Where one turn sends some rows of the set: a few examples, then the rows asked
ropa: | -1.480 |  0.515 |  2.463 | -1.504 |  1.277 |  0.881 |  0.347 | -0.132 |  0.800 | -0.275 | -0.732 | -0.626 |  0.428 | -0.894 |  0.594 | -0.041 | -1.525 | -0.032 | -0.937 | -1.843 | -2.164 | -0.103 |  1.024 |  0.680 | -3.935 |  0.775 |
siso: | -0.629 |  0.420 |  2.501 |  0.572 |  1.704 |  1.516 |  0.826 |  0.179 | -0.627 | -0.733 |  2.127 | -1.498 | -0.070 | -0.992 |  0.736 | -2.753 | -2.170 | -0.566 | -2.725 | -2.301 | -1.762 | -0.428 | -1.678 | -0.353 | -1.392 |  0.171 |
puf: |  0.690 |  2.145 |  2.073 | -0.366 |  0.283 |  0.931 | -0.380 | -1.311 |  1.218 |  0.056 |  1.060 |  0.486 |  0.350 | -0.192 |  1.005 | -1.534 | -3.331 | -0.233 | -1.374 | -0.096 | -0.974 |  1.560 | -0.339 | -0.138 | -3.623 |  1.548 |
buz: | -0.143 |  0.831 |  2.032 |  0.928 |  0.956 |  0.051 |  0.818 | -0.846 |  1.689 | -0.708 | -0.411 | -0.552 |  0.022 |  0.143 |  1.922 | -1.268 | -1.799 |  0.689 | -1.328 |  0.857 | -1.328 | -0.499 |  0.763 |  0.319 | -2.249 |  1.356 |
mure: | -0.174 |  1.231 |  3.286 | -1.031 |  2.402 |  0.853 | -0.461 | -0.209 | -0.094 |  0.275 | -0.571 |  1.242 |  0.184 | -0.482 |  0.156 |  0.547 | -1.523 |  0.609 | -0.944 | -0.789 | -1.953 |  1.791 | -2.645 | -1.120 | -2.027 |  0.491 |
Suvom: |  0.879 | -0.037 |  3.144 | -2.117 |  1.025 | -0.108 |  1.826 | -1.584 | -0.439 | -0.911 |  0.316 | -1.738 |  1.167 |  0.229 | -0.570 | -2.403 | -0.781 | -0.752 | -0.071 | -0.311 | -3.109 | -0.547 | -1.355 | -0.603 | -1.960 |  0.419 |
gaba: | -0.420 |  0.465 |  3.119 | -0.637 |  1.905 |  1.332 |  0.458 | -0.670 |  1.554 | -0.378 | -1.957 |  0.106 | -0.674 | -0.183 |  1.006 | -1.965 | -0.962 | -1.044 | -1.178 |  0.377 | -2.139 |  0.997 | -3.201 | -1.454 | -1.358 |  0.797 |
zepe: |  0.256 | -0.652 |  3.234 |  0.547 |  1.591 |  0.736 |  1.185 |  0.288 | -0.283 | -0.361 | -0.530 | -0.716 | -0.050 | -0.434 | -0.081 | -1.270 | -1.992 | -0.426 | -3.071 | -2.057 | -1.715 | -1.872 | -2.681 | -1.225 | -1.045 |  0.238 |
zup: |  0.755 |  1.709 |  1.448 | -0.638 |  0.878 |  0.396 |  0.053 |  0.141 |  0.549 | -1.176 |  0.232 | -0.753 | -0.993 | -0.708 |  1.191 | -2.834 | -2.927 | -0.699 | -1.504 | -2.463 | -2.226 | -1.697 | -1.980 | -0.553 | -3.460 |  0.664 |
valud: |  0.974 |  1.419 |  2.250 | -2.251 |  0.353 |  0.383 | -0.457 |  0.628 |  1.418 |  0.722 | -0.214 | -1.112 |  1.263 | -1.431 | -0.796 | -1.847 | -2.023 | -0.674 | -0.554 |  0.130 | -2.941 |  0.938 | -1.112 |  0.964 | -0.716 |  1.100 |
gobot: | -0.572 | -0.159 |  1.136 | -0.714 |  2.125 |  0.610 | -0.468 | -0.496 |  1.048 | -0.249 | -0.059 |  0.869 | -1.132 |  0.037 |  0.896 | -0.507 | -0.290 |  0.810 | -2.040 | -1.220 | -1.706 |  0.619 | -1.178 | -0.470 | -0.574 |  1.486 |
sof: |  0.013 |  0.855 |  2.698 |  0.111 |  1.502 |  0.365 |  0.851 | -0.589 |  1.346 | -0.530 | -0.717 | -0.653 |  0.454 | -1.020 |  0.401 | -1.847 | -0.435 | -0.013 |  0.341 | -1.983 | -2.381 |  0.475 |  0.926 |  0.889 | -3.672 |  0.895 |
dis: | -0.983 |  0.291 |  3.486 | -1.638 |  0.341 |  1.351 |  0.324 | -1.280 |  1.592 | -0.004 | -0.159 | -1.314 |  0.656 | -1.064 |  0.791 | -0.374 | -2.826 | -0.455 | -1.740 | -0.791 | -3.133 |  1.993 | -0.385 |  0.693 | -1.951 |  1.918 |
pedab: |  0.333 |  0.820 |  3.127 |  2.256 |  1.083 |  0.934 | -0.025 |  0.114 | -0.634 | -0.141 |  0.114 | -0.306 | -0.424 | -1.495 |  0.511 | -1.014 | -1.965 | -0.859 | -2.173 | -2.458 | -1.644 | -0.391 | -1.305 | -1.784 | -2.194 |  0.620 |
Rup: |  0.066 |  0.935 |  2.327 |  3.296 |  1.234 |  0.644 |  0.302 | -1.159 |  1.310 | -0.345 | -0.387 | -0.401 |  0.171 | -0.677 |  0.197 | -0.523 | -1.467 | -0.140 | -1.792 | -0.436 | -1.937 |  0.063 | -0.899 | -0.615 | -2.513 |  0.740 |
Tibu: |  0.265 |  2.251 |  2.499 |  1.739 |  0.744 |  1.040 | -0.566 |  0.432 |  0.260 | -1.083 |  1.064 | -1.170 |  0.501 | -1.968 |  1.095 | -0.706 | -2.368 |  0.347 | -0.832 | -0.607 | -1.551 | -0.566 | -1.340 | -0.467 | -3.474 |  0.477 |
ledeb: |  1.343 |  0.003 |  3.565 | -1.124 |  1.556 | -0.178 |  0.447 |  0.699 |  0.031 |  0.963 | -1.026 |  0.338 |  0.006 | -1.393 | -0.371 | -1.349 | -2.285 | -0.807 | -2.244 |  0.070 | -1.443 | -1.683 | -2.347 | -0.801 | -0.607 | -0.132 |
Mon: | -0.354 |  0.233 |  1.543 | -0.697 |  2.773 |  1.361 |  0.634 | -0.571 | -0.014 |  0.120 |  0.101 |  0.184 | -0.045 | -1.213 | -0.064 | -2.392 | -1.091 |  0.698 | -1.660 | -0.466 | -3.366 |  0.445 | -2.073 | -2.944 | -1.025 |  0.360 |
Bigu: |  1.389 |  0.867 |  1.766 | -1.508 |  1.519 |  0.919 |  0.937 | -1.862 |  2.117 | -0.273 | -0.521 |  0.338 |  0.747 | -0.033 | -0.227 | -2.030 | -3.494 |  0.737 | -1.272 |  1.269 | -1.455 |  0.203 | -1.344 |  0.391 | -2.857 |  1.344 |
dofuf: |  0.757 | -1.117 |  1.849 | -1.736 |  0.431 |  0.310 |  0.164 | -0.878 | -0.274 |  0.305 |  1.526 | -2.441 |  0.736 | -1.521 |  0.696 | -2.160 | -1.397 | -1.143 | -0.403 | -1.747 | -1.524 |  0.065 | -1.628 | -1.101 | -2.473 | -0.248 |
sazad: |  0.928 | -0.144 |  2.920 | -0.205 |  1.481 | -0.098 |  0.505 | -0.739 |  0.952 |  1.397 |  0.042 |  0.374 |  0.991 | -0.767 | -0.833 | -0.612 | -1.934 |  0.073 | -2.680 |  1.446 | -1.570 |  0.187 | -2.051 |  0.543 | -0.590 |  0.058 |
vusa: |  1.398 |  0.356 |  2.678 | -2.988 |  1.936 |  0.343 |  1.489 | -1.236 | -0.266 |  0.584 |  0.201 |  0.786 |  0.132 | -0.571 |  0.048 | -3.427 | -2.959 |  0.080 | -2.110 | -0.261 | -1.797 | -0.217 | -1.455 |  0.404 | -2.481 |  0.739 |
tifo: |  0.388 |  0.795 |  2.389 |  1.333 |  1.664 | -0.449 |  0.385 | -1.190 |  1.083 |  1.423 | -0.082 |  0.898 |  0.289 | -0.942 |  0.118 | -1.045 | -1.685 | -0.016 | -1.948 |  0.980 | -1.928 |  0.625 |  0.543 | -0.516 | -1.636 |  0.291 |
loguv: |  1.662 |  0.878 |  3.626 | -1.159 |  2.161 |  0.640 |  0.299 | -0.315 | -0.098 | -0.077 | -0.701 | -0.383 |  0.654 | -0.901 | -0.360 | -1.499 | -2.998 | -0.935 | -0.949 |  0.751 | -0.875 |  0.095 | -3.004 |  1.523 | -1.010 |  0.787 |
zef: | -0.112 |  0.772 |  2.261 |  0.013 |  1.201 |  1.235 | -0.267 | -0.291 | -0.824 | -0.407 |  1.076 |  0.435 |  0.221 | -1.176 |  0.506 | -1.629 |  0.976 | -0.141 | -1.582 | -0.038 | -2.117 |  0.259 | -3.363 | -0.685 | -2.322 |  0.810 |
tipo: |  0.395 | -0.975 |  3.239 | -1.788 |  0.262 |  0.997 |  0.953 |  0.058 | -0.114 | -0.169 |  0.819 | -1.443 |  1.431 | -0.903 |  1.071 | -2.307 | -1.523 | -1.360 | -1.117 | -2.896 | -1.426 | -0.143 | -1.166 | -1.277 | -1.599 |  1.582 |
Fulep: |  0.808 |  0.182 |  2.402 | -0.879 |  2.059 |  0.102 |  0.579 | -1.159 | -0.108 |  1.090 |  0.827 |  0.119 |  0.977 | -0.528 |  0.606 | -0.702 | -3.539 |  1.179 | -1.818 |  0.411 | -1.273 |  1.415 |  0.042 |  0.281 | -0.732 |  1.144 |
lodar: | -0.500 |  1.619 |  1.165 |  0.286 |  0.847 |  0.713 |  0.686 | -1.057 |  0.926 | -1.106 |  1.418 | -0.490 |  0.289 |  0.968 |  0.937 | -1.447 | -2.768 |  0.586 | -2.138 | -2.085 | -1.904 | -0.187 | -0.725 | -0.446 | -3.846 |  0.967 |
zod: |  0.112 | -0.115 |  0.677 | -0.906 |  0.953 |  1.454 | -0.861 |  0.131 |  1.045 | -0.926 |  0.207 | -2.014 |  0.041 | -1.719 | -0.493 | -0.927 | -1.165 | -0.435 | -0.264 | -2.008 | -1.124 | -0.869 | -0.952 |  0.645 | -3.088 |  0.465 |
Lile: |  1.103 | -0.056 |  2.065 |  0.291 |  1.030 |  1.813 | -0.162 | -0.309 |  1.154 | -1.324 |  0.332 | -1.843 |  1.132 | -2.104 | -0.303 | -1.170 | -1.755 | -0.010 |  0.219 | -3.042 | -1.735 |  0.116 | -1.471 | -0.404 | -2.679 |  1.625 |
tufo: |  0.305 |  0.028 |  3.125 | -1.086 |  3.087 |  0.119 |  1.860 |  0.073 |  0.300 | -0.392 | -0.972 | -1.162 |  0.186 | -0.882 |  0.861 | -2.747 | -3.226 | -0.695 | -1.234 | -0.941 | -2.070 | -1.941 | -2.053 | -0.997 | -1.656 | -0.526 |
fudif: |  1.223 |  0.298 |  2.474 | -1.783 |  1.161 |  0.735 |  0.749 | -0.643 | -0.129 | -0.293 |  0.830 | -0.916 |  0.293 | -1.008 |  0.463 | -2.620 | -3.297 | -0.156 | -2.334 | -1.691 | -2.074 | -0.714 | -4.176 |  0.464 | -2.963 |  0.431 |
kipal: |  1.223 |  1.393 |  3.152 | -2.023 |  0.983 |  0.843 |  0.201 | -1.251 |  0.850 | -0.801 | -0.495 | -1.243 |  0.554 | -1.457 | -1.036 | -1.490 | -2.665 | -0.532 | -0.065 |  0.159 | -3.964 |  0.656 | -0.881 | -0.385 | -1.077 |  1.740 |
timik: |  0.028 | -0.084 |  1.538 | -0.263 |  1.413 | -0.097 | -0.542 | -0.237 |  1.296 |  0.090 | -0.507 |  0.228 | -0.210 | -1.549 |  2.341 | -0.393 | -0.526 |  0.645 | -0.788 | -0.114 | -2.044 | -0.599 | -2.488 | -1.970 | -2.757 |  0.593 |
sope: | -0.499 | -0.003 |  2.522 | -0.907 |  0.841 |  0.010 |  0.895 | -0.918 |  1.890 |  1.266 |  0.410 | -1.403 |  1.591 | -0.918 |  0.708 | -1.310 | -1.886 |  0.618 | -1.195 | -0.877 | -3.198 |  2.285 | -0.243 |  0.972 | -2.340 |  0.358 |
Vizo: |  0.474 |  0.269 |  2.879 | -2.744 |  0.938 |  0.166 |  1.536 |  0.584 |  0.566 | -0.561 | -0.654 | -1.170 |  2.379 |  0.156 | -0.485 | -1.511 | -1.549 | -0.249 | -0.439 | -0.721 | -2.698 | -1.563 | -1.532 | -0.551 | -1.689 |  0.826 |

gobot moves to timik
kipal moves to dis
Now these:
fudif moves to vusa
ledeb moves to sazad
Lile moves to tipo
siso moves to tufo

Where one turn sends some rows of the set: a few examples, then the rows asked
Megad: | -0.155 |  0.613 | -0.059 | -0.974 |  0.060 | -0.639 | -0.935 | -0.135 | -0.826 | -0.935 |  0.689 | -1.762 |  1.983 |
tadi: |  1.322 |  1.436 |  0.882 | -0.169 | -1.191 |  1.127 |  0.589 | -1.077 |  0.124 | -0.250 | -1.410 | -0.442 |  1.080 |
dalu: | -1.412 | -1.009 |  0.732 |  0.923 | -0.271 |  1.618 | -1.958 | -0.967 | -1.463 |  0.025 |  0.075 | -0.292 |  0.674 |
tuf: |  0.004 | -0.972 |  0.583 | -0.398 |  0.068 |  0.854 | -0.749 | -0.893 | -0.111 |  2.240 |  0.700 | -1.230 |  1.144 |
nonod: |  0.223 | -0.258 | -0.355 | -0.589 |  0.049 |  2.356 | -0.089 | -0.559 | -0.422 | -0.735 | -1.282 | -2.677 |  0.423 |
luf: |  0.729 | -0.604 |  0.475 |  0.866 |  0.251 |  1.546 | -2.172 | -1.509 | -0.210 | -1.785 |  0.051 | -0.297 | -0.891 |
gobil: |  2.010 | -0.080 | -0.633 |  0.745 | -0.381 |  1.971 | -1.428 | -1.019 |  1.306 | -0.230 |  0.097 | -0.959 |  0.656 |
memi: | -0.171 |  1.161 | -0.537 | -0.307 |  0.116 |  1.212 |  0.058 | -1.782 | -1.807 | -0.703 |  0.816 | -2.433 |  1.038 |
vufa: |  0.189 |  0.153 | -0.150 | -0.758 | -0.092 |  0.868 | -1.687 | -0.700 |  0.040 |  1.625 |  0.508 |  0.950 |  1.010 |
puv: |  0.882 |  1.591 |  1.019 | -0.293 |  1.895 |  1.652 | -0.520 | -1.463 | -0.149 | -0.551 |  0.219 | -1.812 |  0.255 |
kupok: |  0.367 | -0.220 | -0.095 |  1.852 | -1.377 |  0.114 |  0.205 | -0.142 | -1.112 | -1.274 |  0.741 | -0.927 |  1.276 |
Retan: |  1.072 | -0.705 |  0.545 | -0.013 | -0.699 |  0.325 |  1.074 |  0.435 | -0.139 |  0.636 |  1.236 | -0.186 | -0.673 |
fuden: |  0.231 | -0.621 |  0.353 | -1.814 |  0.090 |  0.908 | -0.968 |  0.629 | -0.385 | -1.508 | -0.331 |  0.475 |  0.379 |
sisit: | -0.479 | -0.352 |  1.045 |  0.961 | -0.542 |  0.400 |  1.573 | -1.174 | -1.219 | -0.110 |  0.717 | -1.127 |  1.009 |
dov: |  1.074 | -0.634 |  0.202 |  0.364 | -0.590 |  0.745 |  0.619 |  0.512 | -0.468 |  0.036 |  1.749 |  0.205 | -0.965 |
zus: |  0.850 |  1.775 |  1.095 | -0.617 | -0.627 |  1.033 | -0.243 | -0.116 |  0.145 |  1.214 |  0.311 | -0.251 | -0.919 |
fasin: |  0.377 |  1.793 | -0.526 |  0.265 |  0.622 |  1.739 |  0.528 | -1.132 |  0.207 | -0.771 | -0.077 | -0.127 | -1.130 |
mezon: |  0.561 | -0.713 | -0.023 | -0.196 |  0.515 |  0.521 | -1.529 |  1.248 | -0.888 | -2.012 |  0.302 | -1.262 |  0.049 |
dek: | -0.698 | -1.425 |  0.525 |  0.617 | -0.448 |  1.948 | -1.967 | -0.850 | -1.178 | -0.205 | -0.116 |  0.457 |  0.838 |
mit: |  0.972 |  1.447 | -0.128 |  1.611 |  0.592 |  1.614 | -1.471 | -1.347 | -1.172 |  0.051 | -0.819 | -1.064 | -0.473 |
Matuk: |  0.076 |  0.810 |  0.313 | -1.479 |  0.381 | -1.081 | -0.873 | -0.475 | -0.855 | -0.653 |  0.831 | -1.173 |  1.489 |

dov moves to dalu
fuden moves to kupok
Now these:
vufa moves to mezon
dek moves to Megad
nonod moves to tadi
luf moves to memi
puv moves to fasin

